In the data rows, the value 128 means zero.
Here are some numbered points:
[113 121 165 147 143 123 115 183 165  84 117 168  72  57 114 192] 0
[ 38 105 164  98 111 116 167  94 145 138 140  82 185 134 178  95] 1
[ 82 159 134 118 163 162 136  94 140 148 169  94 136 148 155  96] 2
[175  75 135 164 191  74  68  90 125 122 140 154  43 137 152 147] 3
[135 167  95  97 119 162 171  97 124 180 127 168 165 146 134  60] 4
[140 148 147 157  96 142 128 177 156 162 140 153  98  82  87 139] 5
[118 122 146 172 119 141 144 208 125  62 119 108 119 121 110 164] 6
[136  81 145 162 160 103 104 158 119  69 133  91  84 114 143 118] 7
[146 166 153 134   0 123 110  86 120 169 117  57 139 184 144  92] 8
[120  99 140 142 150 135 118 227 151  86  91 138  62  70  72 204] 9
[145 130 151 138  98 120 133 202 171  68 135 105 115 114 101 176] 10
[167 122 142 125 161 118  76  64 119 145 154 122  66 134 142 110] 11
[136 147  94 162  86  99 151 166  77 106 153  95 116 121 134 121] 12
[128 122 142 147 121 131 139 171 131 100 106 133 119  99  98 186] 13
[173 126 142 138 203 119  93  54 105 148 133 177 115 142 168  42] 14
[181 142  98 144 121 102 119  86 108 151 101 166 106 141 137 120] 15
[122 125 126 121  84 140 150 165 158 132 134 113 115 139 149 125] 16
[131  72 145  90 203 120  94 123 160 127 150 167  93  99  89 135] 17
[119 133 152 119 103 140 143 221 167  64  99  97 118  51  60 221] 18
[118 161  93 136 120  83 129 213 134  92 106 133 156 121  83 115] 19
New points follow, each followed by the number of its nearest point above, looking only along the 4 directions in which the numbered points spread most.
[127 149 126 147 156 137 146 106 127  73 115  89 114 117 135 145] --> 16
[164 134 101 136  93  99  81 153  94 136 128 126 122 166 110 154] --> 12
[141 124 124 102 102 104 132 176 110  98  90 126 144 110  72 145] --> 19
[105 145 155 119 109  69 153 179 125  91 120 109 139 142 140 157] --> 16
[131 211 119  88 113 117 113 152 117 119 120 126 101 102 103 108] --> 5
[131 117 161 131 181 170  98  65 154 176 129 170  99 140 143 115] --> 14
[143 136 167 134 173 156 124  73 138 153  96 176 108 128 111 135] --> 17
[ 88 151 140 121  80 118 156 145 114 115 135  98 166 143 126 113] --> 16
[201 127 149 108 180 144  47 110  96 126 152 171  82 130  92 153] --> 3
[210 110  90 113 167  80  99 160 103 155 148 140  84 126 109 130] --> 15
[164 111  49 146 138  83 101 161 110 105 135 149 113  71 108 143] --> 5
[119 110 110 158 137 120 101 132  90 134 140 111 104 146 255 123] --> 11
[ 55  66 155 107 125 129 145 121 136 142 142 142 159 146 158 126] --> 2
[140 153 113 132 130 132 128 157 133 122  99 139 109 124  95 152] --> 5
[126  90 141 123 128 112 127 145 147 112 107 154 113 115  84 176] --> 13
[104  95 106 128  60 121 167 131 127 114 120  80 185 126  98 134] --> 16
[118 109 136 137 210 131  96 159 155  88  81 148 128 102  98 180] --> 0
[139 131  92 137 120 135 139  97 103 106 119 151 139  43 103  90] --> 5
[ 77 134 103 130 106 119 151 119 119 148 141 104 129 140 149  83] --> 2
[103 127  99 111 128  80 155 191 134  89  94  85 124 126 135 165] --> 6
[153 153 148 132 151 146 217  88 120 127 131 131 149 118 147  83] --> 2
[111 159  98 141 139 127 141 106 119 126 146 121 115 145 156 169] --> 16
[147 106 123 140 146 147 116 152 145 100 112  90 169 109 127 131] --> 16
[184  92 182 134 164 140 101 164 132  85  98 175 114  87  90 177] --> 0
[110 162 172 136 105 150 157  52 109 203 120 183 188 170 138  80] --> 4
[109  90 142 102 121 195 139 107 149 143 149 137 153 132 152 125] --> 2
[144 130 119 138 143 143 103 114 139 150 109 144 124 135 118 116] --> 15
[112  94 143 117 162 120 107 192 137  65 143  99 107  72 118 208] --> 0
[ 57 121 188 115  84 110 165 116 163 127 137 153 163  94 118 120] --> 16
[156 101 134 149 196 115  83  93 136 159 128 116  94 148 153 178] --> 11
[129 174 136 142  70 140 148   0  82 209 118 223 192 159 158  61] --> 4
[151  99 140 122 169  77 113 172 145 115 150 105 104 100 125 255] --> 0
[155 139 120  98 150 114 139 113 117 112 121 100 137 180 131  55] --> 2
[137 124 144 133 176 165 119  89 126 130 114 171 130  93 105 121] --> 17
[113  95 151 164 150 126 109 104 143 140 164 143 130 103 162 179] --> 7
[100 103 146 141 127 131 115 110 153 138 121 103 125 140 178 120] --> 2
[147  73 127 132 186 133 105 157 128  88 135  90  76 146 139 158] --> 7
[ 93 129 128 122  96 119 133 154 113 111 115 107 125 147 113 145] --> 16
